In the data rows, the value 128 means zero.
Here are some rows, each followed by its group. Groups can overlap.
[162  87 124 108 109 126 101 142 156 132 117 149 130 161 144 147 108 137
 140 120 120 152 132 137 137 142 124 127 127 116 130 119 126 123 153 165
 153 170 130 144 139 139 146 130 102 140 126 159 136 126 126 129 143 108
 145 125 136 148 101  87 134  95 149 125] Q169
[156 115 157 140 116 116 107 138 154 112 115 121 114 129 121 144 100 113
 127 115 138 130 156 138 144 126 137 127 116 122 123 109  83 147 113 171
 157 138 135 145 138 156 149 134  99 138 131 136 117 113 150 125 102  84
 173 151 148 163 129 121 111 133 151 144] Q160
[126 143  92 106 121 121 103 123 140 142 144 129 152 129 131 100 146 151
 106 122 132 128 135 133 166 166  88 135 115 151 147 124 131 112 160 127
 156 133 129 142 109  88  97 139 111 114 149 111 130 123  82 117 154 155
 117  90 138 120  87 107 161 122  95 173] Q151
[156  96 142 123 112 110  90 126 149 115 103 114 149 134 122 135 107 130
 119 106 127 122 149 169 137 143 127 125 113 129 122 106  86 127 130 159
 158 148 150 157 147 144 151 138  96 134 129 142 131 113 152  92 117  98
 167 135 145 151 116 106 127 123 158 139] Q160
[116 127  86  81 131 106  87  97 128 159 138 118 175 141 136  88 144 182
  85 127 126 109 132 147 163 177  61 143 100 151 155 147 141  95 186 118
 166 147 155 178 111  73  86 158 115  88 157 114 156 130  70  94 169 155
 106  57 130  98  60  86 192 110 100 157] Q151
[116 167 122  88 121 125 119 131 144 174 136 104 141  99 121  83 169 146
 115 148 162 122 152 152 174 163  80 141 126 164 175 148 113  99 137 133
 160 122 131 104  94  87 110 142 113 128 174 107 114 134  93 149 128 118
  98  89 112 113 114 127 117 161  97 169] Q937
[101 159 124 169 147 128 158 140 116 116 146 134 124  97 114 126 165 111
 114 116 133  85 135 107 114 115 134 101 150 123 125 118 143 131 124  99
 107  81 105 112 114 103 105 120 178 116 116  97 136 119 127 144 135 151
  98 127 121 121 148 153 135 166  95 116] Q683
[119 127  97 159 145 132 143 114  89 104 137 167 123 134 122 140 125 130
 114 101 102 114 118  99  90  87 147 102 152 106 105 124 157 149 123 111
  94 103 120 130 149 141 104 132 160 113  90 104 139 137 125 120 139 162
 122 141 114 122 131 126 141 130 114 104] Q176
[161 109 145 130 116 131  93 139 155 105 122 115 128 138 119 153 100 121
 118  97 124 136 146 140 129 133 138 122 111 117 133 108 104 152 138 164
 144 150 130 146 138 161 153 128 105 139 121 131 108 116 159 118 106  89
 174 151 143 157 127 113 116 124 153 136] Q160
[130 122 116 170 149 142 159 141 106  83 147 185 109 109 121 164 129  97
 128  93 112 124 128  80  77  75 170  89 157  96 107 112 150 164 118 110
  76  96  97 102 146 157 109 108 164 117  81 102 113 126 139 142 121 153
 130 169 114 144 161 148 114 149 113  87] Q176
[109 112 119 112 125 133 135 109 111 133 114 114 142 147 130 119 103 145
 143 146 110 123  94 131 122 115 129 137 127 134 114 151 137 110 110 115
 120 153 153 141 136 132 153 129 124 134 126 149 152 133 130 106 140 122
 127 128 133 103 119 128 135 103 153 107] Q409
[140 162 118 125 131 125 118 149 154 131 159 132 129 110 129 123 143 118
 123 112 144 137 145 115 145 157 109 127 126 126 160 117 145 132 161 127
 135 118 107 133 119 102 108 126 128 133 141 104 109 111 115 145 120 140
 120 120 132 135 131 140 137 138  98 148] Q151
[120 132 120 168 150 141 152 123 105  91 140 159 129 115 125 139 125 112
 120 108 109 105 128  92  88  81 159 104 147 102 111 118 139 159 121 112
  95  98 112 109 147 149 108 128 166 107  87 115 132 124 138 127 130 151
 127 153 111 134 143 144 130 140 116  94] Q176
[112 104  61 136 136 130 115  98  93 116 128 154 162 158 130 121 126 162
 110 109  82  85 107 111 102 100 118 122 136 118 110 136 161 121 143 105
 110 132 148 156 155 116 102 137 151  91 102 129 159 140  96  94 176 169
 113 104 113  92 100  98 175 109 117 106] Q176
[134 164 128 130 138 121 127 142 151 123 166 132 116 100 122 122 144 105
 128 122 153 148 158 110 148 150 117 127 127 132 158 119 140 139 170 129
 125 108 102 111 110  98 106 124 133 128 135 101 103 104 121 153 112 137
 125 123 140 130 138 152 127 151  96 153] Q151
[163 108 155 136 113 121 104 128 155 106 115 104 123 124 115 145 107 108
 123 112 129 132 150 153 132 127 134 119 119 122 133 102  84 148 118 169
 157 136 129 131 141 157 152 136 104 137 125 132 108 108 164 119  97 105
 169 152 147 162 131 124 110 135 150 134] Q160
[134 152 130 120 132 125 117 141 149 133 147 123 134 108 118 129 147 120
 112 127 148 145 137 125 154 160 112 120 122 131 149 118 143 136 163 122
 134 121 111 121 112 105 120 128 121 126 140 103 104 117 118 142 130 137
 125 114 133 133 125 129 137 137 101 153] Q151
[114 135 146 124 127 140 154 122 105 124 101 112 116 136 123 129 112 123
 151 155 128 131 108 126 102 111 158 145 140 131 117 136 130 123 101 112
 114 127 139 121 120 139 154 123 134 146 111 141 138 129 154 129 113 115
 127 144 137 113 151 153 115 119 147 101] Q409
[148 170 136 149 129 127 134 160 151 114 162 134 116  83 131 137 138  94
 122 116 163 151 156 101 144 154 127 123 121 119 152 106 129 145 143 139
 132 107  91 100 111 120 110 119 128 139 134 102  98 107 136 158 108 132
 130 139 146 155 145 159 106 152 102 145] Q151
[158  74 113 103 112 123  88 128 146 138 116 142 117 170 143 152  95 150
 133 116 105 157 129 149 145 144 110 141 116 129 125 129 132 125 151 169
 145 174 153 168 152 149 143 147 100 133 128 157 122 142 107 106 150 108
 149 116 140 137  94  75 138  85 146 131] Q169
[ 86  92  44 125 141 115  95  63  68 147 119 145 187 172 141  87 125 214
  73 107  72  66  91 138 118 112  79 133 118 139 103 157 172  88 158  96
 142 143 189 191 154 104  84 163 143  67 114 130 195 156  49  62 207 192
  98  56 108  72  51  61 221  87 113 111] Q176
[185  96 146 131 122 140 114 164 162 112 135 156  94 146 135 175  95 101
 153 110 133 171 136 110 114 124 153 116 142 103 123 104 118 154 136 168
 129 153 103 130 148 168 155 124 113 147 111 141  99 134 147 137 109  98
 163 160 133 172 152 120  96 110 151 116] Q169
[118 131 130 110 126 115 117 120 134 154 132  91 137 115 137 102 136 137
 119 139 146 118 136 149 155 147 111 137 102 144 149 136 105 116 123 131
 157 137 144 128 117 114 114 139 105 118 163 131 119 142 126 131 109 117
 123 118 132 132 109 128 137 135 132 156] Q875
[ 98 128 133 130 133 154 158 155 125 175 123 146  96 122 144 113 168 120
 149 146 148 148 158 153 139 126 113 137 155 141 136 157 161  97 106 108
 137 120 114  97 116 111  99 112 132 142 162 142 121 152  97 170 147 138
  76 113  98 134 142 115 112 136 105 145] Q971
[140  96 118 103 110 103  70 103 139 140  96 103 159 172 132 108 109 166
 112 113 106 115 128 167 152 153  96 141 101 144 125 130 103 110 152 157
 176 165 167 183 148 133 135 149  97 116 140 142 148 121 123  76 142 114
 155 105 139 123  79  86 161  94 149 125] Q160
[134 131  95 114 129 120  96 131 143 144 151 142 142 123 134 116 140 140
 109 122 139 122 138 131 153 164 101 127 119 137 151 126 141 124 168 128
 150 141 126 146 122  90  92 139 123 115 136 112 134 119  94 124 146 145
 116  94 129 132 100 105 159 125 101 153] Q151
[131 146 155 147 121 146 171 149 121  99 132 129  96 109 123 152 109  84
 157 150 145 147 115  83 102 111 185 129 136 106 125 120 121 149  97 120
  92 117 103  95 122 159 146 101 136 150 105 133 104 123 169 156  88 111
 145 180 138 136 176 176  78 148 144 106] Q409
[168 123 159 137 113 123 105 143 154 107 123 113 119 125 126 146 112 106
 133 104 139 136 161 143 137 136 142 121 129 121 121 106  75 144 128 167
 148 137 129 134 145 164 163 126 105 147 132 140 108 112 163 122  98 100
 165 154 146 173 140 124 100 132 152 134] Q160
[137 124 121 166 149 147 151 116 103  94 138 165 121 128 117 162 118 115
 125 107 106 126 114  87  77  81 168  97 146  99 107 119 147 158 127 110
  83 102 109 119 147 158 114 125 167 123  87 102 117 134 132 123 129 153
 130 151 127 127 154 134 129 130 115 102] Q176
[105 113  82 139 139 122 123  99  87 112 134 158 152 150 123 128 127 159
 105 109  95  92 102 114  98  98 126 110 129 117 102 131 165 124 145  99
 105 125 142 161 147 124 104 138 155  85  99 114 164 141  98  96 170 176
 112 106 114  97  98 104 186 110 116 103] Q176
[169  82 125 115 115 137  98 141 161 132 120 146 120 163 141 160  95 130
 142 119 117 159 136 140 135 125 121 136 139 114 128 125 127 125 138 161
 140 160 139 150 147 156 154 125 112 153 119 146 115 134 128 125 138 107
 145 137 144 147 124  85 117  97 152 131] Q169
[114 122 143 118 122 126 141 128 108 119 116 113 126 136 128 132 111 125
 146 149 123 128  94 121 114 111 147 136 134 123 126 139 134 120 110 119
 110 136 134 120 122 140 154 122 138 141 117 137 147 129 160 122 121 107
 139 149 129 113 144 140 123 111 153  93] Q409
[188 105 156 143 116 144 125 176 169 102 137 163  80 130 132 189  98  87
 162 116 136 186 154 122 120 107 163 121 142  95 132 102 112 165 116 183
 123 140  97 115 145 188 165 107 112 163  98 146  84 122 167 154  90  77
 164 181 141 185 168 126  80 120 148 129] Q169
[100 115 124 122 132 132 152 141 127 182 114 153 120 133 143 100 169 139
 148 158 134 148 146 153 148 146 100 140 147 139 124 162 172  82 126 105
 148 137 122 109 107  96 103 111 131 142 166 166 144 147  79 156 169 143
  74  93 108 125 123 102 131 120 110 139] Q971
[173 118 152 139 111 119 101 133 153 101 120 126 123 125 110 148 113 115
 135 104 122 147 145 151 125 132 140 123 126 118 128 100  87 150 136 158
 146 137 124 142 144 156 162 127 110 143 118 125 107 103 161 110 101  97
 174 154 147 154 131 117 119 123 153 135] Q160
[119 156 127  92 127 126 122 131 148 181 131 119 128 117 121  97 160 143
 119 157 165 140 142 155 172 170  81 142 134 157 155 149 108 106 140 135
 146 129 132 106 100  86 117 136 124 118 183 116 103 146  92 157 133 109
 102  91 106 118 116 124 118 155 105 176] Q937
[112 143 123 108 129 114 108 110 123 153 113  82 146 113 127  83 129 151
 115 142 150 108 126 157 156 164  96 148 101 152 135 134 109 107 130 128
 150 143 162 141 114 102 131 148 108 121 160 128 137 129 117 110 127 128
 121  96 134 107 101 131 147 136 124 151] Q875
[162 109 155 127 112 115  95 140 158 108 113 117 123 132 116 152 110 110
 132 105 133 138 150 152 136 124 131 131 124 108 134  98  98 143 132 166
 154 139 122 148 139 153 163 133 111 133 119 131 103 106 155 117 103 103
 174 148 150 156 127 118 121 126 155 132] Q160
[146 156 122 129 133 124 122 141 156 127 160 134 123 104 122 134 148 113
 111 123 155 147 150  98 143 146 123 125 121 128 159 119 132 136 160 130
 121 115  99 117 106 101 115 129 126 131 138 102 109 109 124 142 116 133
 127 124 135 143 135 147 128 150 100 149] Q151
[108 110 117 104 115 125 134 104 110 136 101 114 138 162 136 118 117 147
 138 155 118 126  86 138 121 121 129 141 129 132 113 153 145 111 120 111
 135 150 168 133 131 132 159 131 132 138 130 145 162 134 129 103 149 132
 122 120 132  93 123 121 140 103 148 113] Q409
[106 123 152 140 127 139 164 114 106 132 112 110 103 137 134 121 110 127
 140 155 118 129 100 142 109 102 148 132 122 132 111 140 123 135  92 120
 118 125 149 115 124 144 154 128 133 138 127 145 138 139 155 131 120 115
 123 144 127 121 149 140 121 126 143 113] Q409
[162 110 154 127 109 119  92 134 151 109 101 117 128 138 123 155  97 117
 129 109 126 134 139 150 132 138 131 124 123 122 123  98  96 134 130 164
 152 146 125 154 142 153 166 120 107 139 121 141 127 106 151 103 111 101
 170 147 142 155 126 115 115 111 159 118] Q160
[114 119 105 113 116 125 138 100 114 131 112 123 143 161 139 128  96 145
 144 159 128 129  85 118 128 127 128 150 115 121 116 160 142 115 113 113
 108 153 152 145 130 130 131 130 108 128 127 155 153 138 131 107 139 133
 136 120 133  94 118 141 140  93 151  99] Q409
[122 134 158 155 127 151 171 131 127 104 115 115 110 125 130 148  98  98
 168 158 130 134  94 104 101  93 180 122 129 109 116 136 121 144  83 117
  87 119 116 101 145 161 151 116 130 150 108 142 127 127 169 145  94 114
 136 173 142 126 173 174  85 129 156  95] Q409
[114 125 112  97 125 107  96  88 121 175 115  89 147 137 131  80 124 176
 104 151 143 113 114 177 162 164  84 157  85 156 146 151 112  92 136 139
 151 149 188 155 118 102 118 154  93  99 160 146 145 153 104  99 134 127
 124  82 130  94  78 105 159 115 135 156] Q875
[161  82 120  91 106 130  90 130 157 142 109 136 128 159 142 138 106 147
 133 119 108 140 130 159 139 141 109 142 116 130 126 127 130 114 153 161
 153 174 150 158 146 148 149 128  95 136 127 152 130 133 117 114 143 116
 147 121 137 138 100  73 140  92 149 143] Q169
[117 111 112 109 129 123 135 103 109 124 113 119 144 152 140 116 112 149
 140 155 109 132  92 114 124 126 136 139 129 129 112 158 146 108 116  97
 119 154 141 151 139 129 138 129 129 133 125 146 162 126 126 117 138 136
 128 127 133  96 112 132 139  98 151 110] Q409
[116 170 137 165 157 141 158 148 116 106 159 155 115  93 110 132 162 103
 116 110 126 113 136  96 106 103 142 105 158 125 121 107 154 146 134  95
  98  74  95 100 117 107 102 118 177 112 104  93 124 124 132 148 123 158
 108 137 120 133 161 169 127 171  90 126] Q683
[172 108 157 132 116 125 103 135 150 103 122 114 119 135 117 147 107 111
 133 104 119 143 146 147 130 125 139 121 121 124 124  98  90 145 126 170
 154 135 118 139 145 169 155 129 112 137 121 134 111 105 164 117 101  90
 173 153 140 156 132 123 114 138 149 120] Q160
[111 124 125 113 119 128 136 109 101 128 105 111 129 153 135 126 108 143
 138 161 128 136  93 118 116 122 136 148 124 127 126 146 133 113 105 110
 104 144 146 135 129 137 151 126 123 137 127 149 145 138 140 117 121 123
 133 133 135 110 136 139 131 106 155 106] Q409
[103 100 108 104 120 123 124  85 105 140 108 106 152 167 140 100 111 168
 129 140 105 112  93 141 128 129 119 148 126 133 111 153 153  97 118 108
 131 144 163 156 131 116 147 139 125 115 135 143 171 135 130 100 160 132
 133 108 127  92  99 113 148  95 147 114] Q409
[103 114 122 125 122 124 144 117 106 142 112 127 118 141 131 113 105 146
 138 152 121 119 104 142 130 123 130 152 115 132 106 153 140 115 102 109
 116 152 149 133 134 134 135 128 126 129 134 150 153 138 135 125 141 131
 114 124 114 111 122 139 136 106 152 106] Q409
[176  95 142 125 121 137 106 153 161 127 138 149  95 144 126 160 104 111
 146 106 118 172 157 141 134 122 140 124 127 114 129 117 103 147 136 178
 148 159 119 131 148 174 145 136 113 147 122 148  99 132 142 137 110  87
 159 155 134 173 131  97 104 110 150 130] Q169
[110 107  79 130 142 127 122  96  94 117 126 155 161 150 119 129 128 160
 110 111  88  99  93 112  97  99 121 111 135 123 108 135 166 130 152 106
 113 123 143 153 146 122 110 138 156  94  96 112 158 144 100  95 169 174
 110 110 119 101 105 103 173 116 118 105] Q176
[109 111  82 140 149 121 114  89  88 112 130 160 161 152 130 121 124 157
 103 112  88  86 100 112  93 102 115 122 135 116  96 131 161 121 149  97
 105 126 146 158 148 116 100 145 147  93  95 126 156 136  97  94 174 173
 111 102 119  94  95 107 179 104 121 102] Q176
[176 113 167 146 117 127 111 148 158 105 125 116 105 113 110 152 104 105
 135 105 139 139 157 150 131 124 149 124 125 113 126  98  74 158 121 170
 139 131 115 133 145 167 152 128 102 146 116 133  91 109 177 131  87  93
 182 165 148 171 142 132  96 142 153 135] Q160
[145 153 170 129 127 125 141 140 150 136 139  97 111  89 128 114 141 101
 129 138 164 151 152 126 147 144 135 137 104 132 144 118  94 141 113 135
 129 125 113 113 111 141 138 126 103 147 145 127  98 121 143 147  86 110
 137 142 131 149 146 153  98 149 128 164] Q875
[ 86 158 109 148 157 126 146 126 106 121 147 144 144 114 123 110 174 138
 106 110 112  92 136 126 109 114 128 110 146 136 118 132 160 120 137  85
 109  83 113 128 123  92  86 127 175  95 121  94 146 125 112 124 160 172
  94 108 112 104 133 143 155 151  88 129] Q683
[148 149 126 129 131 118 115 150 148 130 145 129 122  98 125 120 148 122
 122 120 131 143 150 116 142 152 117 129 127 129 152 113 134 132 154 128
 125 119 102 125 110 108 119 132 131 130 148 112 116 114 110 143 124 129
 120 123 132 138 131 137 133 145 104 158] Q151
[ 96 130 118 133 124 139 152 161 123 184 129 155 106 128 146 107 167 126
 141 154 138 144 143 151 148 144  94 134 158 141 135 150 152  97 111 108
 145 127 118 104 115  98 106 107 127 145 171 147 131 157  84 163 159 137
  72 104 101 127 131 101 118 131  98 136] Q971
[102 164 137 156 148 131 162 145 110 112 142 148 130  92 114 128 178  93
 124 107 130  99 141 105 102 117 138  91 161 137 109 115 151 145 126  95
 110  74  92 104 117 110 105 117 180 119 122  98 139 118 132 142 141 158
  99 131 122 118 151 160 130 162  83 113] Q683
[114 149 110  89 133 124 119 138 134 181 128 120 141 120 128  88 167 149
 109 149 151 136 142 154 174 172  69 135 131 160 159 152 126  99 147 134
 162 136 138 115  95  83 102 138 119 116 176 118 134 141  77 142 147 129
  98  81 111 122 107 113 132 147 105 180] Q937
[143  79 111  85 113 119  81 113 146 148 111 141 140 168 147 134 105 155
 125 128  96 141 132 160 149 146  99 147 117 131 120 131 132 107 139 165
 164 171 156 165 153 134 130 143 102 125 133 154 147 135 100 105 147 111
 139 107 127 135  89  70 143  82 146 130] Q169
[154 112 149 125 117 115  90 137 154 115 103 113 134 146 119 126 103 126
 112 110 120 121 152 160 135 133 125 119 121 128 134 112  78 134 132 165
 159 151 142 146 146 147 162 132 103 126 132 132 122 109 154 106 117  99
 163 135 141 148 110 109 135 118 152 134] Q160
[170 110 153 147 120 122 101 139 146 112 118 116 123 134 113 150 105 115
 133 114 134 132 149 153 130 125 135 113 115 122 119 109  85 153 122 169
 150 134 138 137 144 167 148 127 103 136 127 136 113 117 163 123  97  96
 166 157 138 165 132 125 115 131 155 139] Q160
[121 162 137 105 131 121 127 133 146 175 141 104 127  99 122 100 157 129
 118 143 167 140 148 151 169 159  88 143 125 163 167 141 108 125 132 136
 156 111 123 100  92  96 111 139 120 121 174 112 104 136  92 162 120 123
 112 104 110 134 128 129 115 163 102 172] Q937
[126 121 111 160 146 136 142 117 101  91 147 163 124 126 125 155 130 125
 120 107 101 115 116  99  79  83 152 101 149 111 108 120 150 151 127 114
  90 110 112 129 151 141 110 134 166 114  85 108 128 132 130 114 139 163
 126 141 122 124 140 137 136 130 117  89] Q176
[108 106 112 102 107 119 127 114 108 125 103 114 157 154 143 125 102 161
 146 160 111 122  84 127 131 135 128 141 126 125 106 141 149  99 126 105
 114 144 149 148 129 126 156 118 131 133 122 155 161 123 126 101 152 139
 127 114 127  94 112 115 149  95 146 100] Q409
[114 124 147 135 122 141 151 126 107 118 117 130 116 139 135 140 109 125
 152 154 116 132 101 111 108 110 157 143 135 119 113 135 136 131 103 110
 102 131 132 112 138 147 154 119 136 145 118 143 134 132 154 132 119 119
 132 149 124 115 145 147 118 116 149 102] Q409
[103 128 131 141 133 140 165 167 135 176 129 148  98 118 132 115 169 113
 148 156 146 146 151 145 134 126 113 132 164 142 123 142 151  95 106 108
 138 127 101  98 114 113 118 109 137 151 158 139 120 146 103 172 142 134
  87 117 101 142 152 124 104 143 113 142] Q971
[124 135 155 122 128 122 121 138 146 143 132  89 123  96 121 110 133 127
 128 146 142 128 144 153 150 145 118 133 106 141 148 130  88 127 120 148
 145 126 139 122 109 130 138 137 107 136 154 135 106 132 139 135  99 102
 134 127 145 141 134 133 112 145 136 156] Q875
[119 118 114 116 113 132 148 116 113 127 118 121 129 148 137 136 103 135
 151 154 125 137  92 120 119 120 138 138 134 122 118 150 139 121 109 105
 121 142 131 135 123 131 150 127 125 139 125 144 147 130 142 123 131 128
 125 132 129 105 132 141 125 101 148 107] Q409
Which 4 groups are nearest to each row below, nearest first, going by the average distance to the group's rows?
[146 149 161 124 133 134 139 141 141 132 149 106 114  98 124 128 121 101
 125 133 167 150 148 127 143 138 141 130 106 135 148 124  96 139 123 140
 127 124 112 111 103 134 134 133 109 141 134 118  91 126 148 150  79 101
 135 151 133 150 148 156 104 154 136 154] ~ Q875 Q160 Q151 Q937
Which 5 groups are nearest to each row below, nearest first, going by the average distance to the group's rows?
[105 113 137 118 119 122 132 111  95 136 103 106 137 153 131 116 107 153
 138 150 114 124  87 142 118 125 126 148 108 138 109 146 125 111 108 117
 122 138 173 153 128 133 161 132 131 124 124 141 161 144 138 104 138 123
 126 125 133  90 120 124 139 101 161 115] ~ Q409 Q875 Q160 Q169 Q176
[104 157 122 149 155 123 150 131 104 119 143 144 133 115 116 121 159 122
 111 107 116  99 128 106 104 112 131 106 148 136 120 111 153 137 129  97
 106  79 107 112 124 108  95 128 180 103 106  93 137 123 122 137 139 161
 101 120 107 110 137 142 145 163  90 113] ~ Q683 Q176 Q151 Q971 Q409
[124 129 121 155 148 137 145 125 101 100 140 157 136 140 125 142 124 125
 123 103  99 108 105  95  82  89 155  98 142 105 109 120 150 147 133 110
  81 110 120 127 141 139 122 123 159 115  81 109 131 127 128 117 142 152
 124 148 122 123 142 139 136 128 125 110] ~ Q176 Q683 Q409 Q151 Q160
[161  82 119 106 110 130  92 139 164 137 114 148 132 163 147 149 100 141
 139 112 108 153 140 146 140 146 119 139 122 130 124 126 125 125 154 165
 162 175 145 157 146 143 145 127 103 134 132 162 134 127 109 116 145 115
 145 117 137 150  99  84 134  92 143 131] ~ Q169 Q160 Q409 Q875 Q151
[126 127 126 119 118 128 144 120 119 117 115 115 118 137 131 137 109 126
 143 146 137 130  93 113 123 122 155 139 125 119 120 146 126 134 113 118
 110 136 131 126 123 137 151 124 127 138 120 139 141 132 145 124 120 120
 136 142 129 115 142 150 125 111 145 105] ~ Q409 Q160 Q875 Q169 Q151
[ 99 109  62 128 143 118 109  86  84 119 127 159 171 164 134 116 117 172
  97 111  81  95  89 119 113 105 111 124 140 123 104 149 169 116 158 104
 115 139 150 166 152 112  94 142 157  86 107 130 171 136  82  85 184 179
 110  91 110  82  88  90 189  97 120 106] ~ Q176 Q409 Q683 Q151 Q971
[104 124 133 127 120 133 141 110 116 129 110 116 130 136 131 123 112 135
 149 160 130 128  95 127 110 124 144 146 123 129 115 149 135 119 104 111
 120 137 146 136 126 132 152 132 128 142 120 146 148 139 145 119 126 126
 127 132 126 106 136 155 128 113 149 104] ~ Q409 Q875 Q160 Q971 Q169
Which 4 groups are nearest to each row below, nearest first, going by the distance to the group's nearest row?
[ 83 102 105  97 120 110 109  78 102 165  89  93 170 178 147  90 115 188
 124 161 103 100  78 164 138 142  95 161 102 158 111 167 140  76 124 103
 148 156 188 164 125 102 146 147 121 110 141 156 190 144  94  86 174 142
 106  88 132  72  82  97 176  88 146 121] ~ Q409 Q875 Q160 Q151
Which 4 groups are nearest to each row below, nearest first, going by the distance to the centre of the group?
[147 150 134 132 133 131 122 140 165 127 159 128 113  92 132 125 150 103
 120 117 153 141 164 111 142 153 127 121 115 126 141 113 126 143 142 142
 133 118 110 120 118 111 107 127 118 139 140 111 105 120 122 152 108 120
 122 127 130 149 134 143 114 153 110 153] ~ Q151 Q875 Q937 Q160
[114 168 133  84 122 119 125 135 144 187 125 107 133 110 131  84 180 140
 126 156 162 131 151 154 176 165  80 139 129 172 162 147 109 101 126 133
 161 124 128 104  94  84 111 138 113 125 192 130 113 134  82 153 131 121
  92  86 113 116 117 119 110 158 110 165] ~ Q937 Q875 Q971 Q151
[140 134 134 177 147 154 164 143 106  78 155 170 110 114 116 164 124  91
 138  89 111 116 123  76  74  79 177 101 146  92 116 103 142 171 124 116
  74  96  85  97 142 155 116 117 167 120  74 107 115 129 151 139 112 149
 132 173 122 142 172 158 108 148 115  95] ~ Q683 Q176 Q409 Q160
[124 150 156 137 135 123 136 126 134 145 137  95 107  93 127 103 135 121
 124 135 158 127 148 136 147 148 130 139  99 146 133 132  83 132 111 145
 146 126 140 112 116 129 116 131 100 134 157 136 104 136 139 145  88 109
 133 132 139 147 127 143 104 149 135 161] ~ Q875 Q151 Q160 Q937
[102 112  80 148 148 131 126  91  95 116 137 159 165 142 129 126 126 157
 110 110  87  99 105 108  97  97 124 112 133 119 110 131 160 127 147 102
 109 124 132 142 146 120  95 141 157  92 104 126 158 136 105  92 175 169
 114 108 114 106 105 111 169 107 116 106] ~ Q176 Q409 Q683 Q151
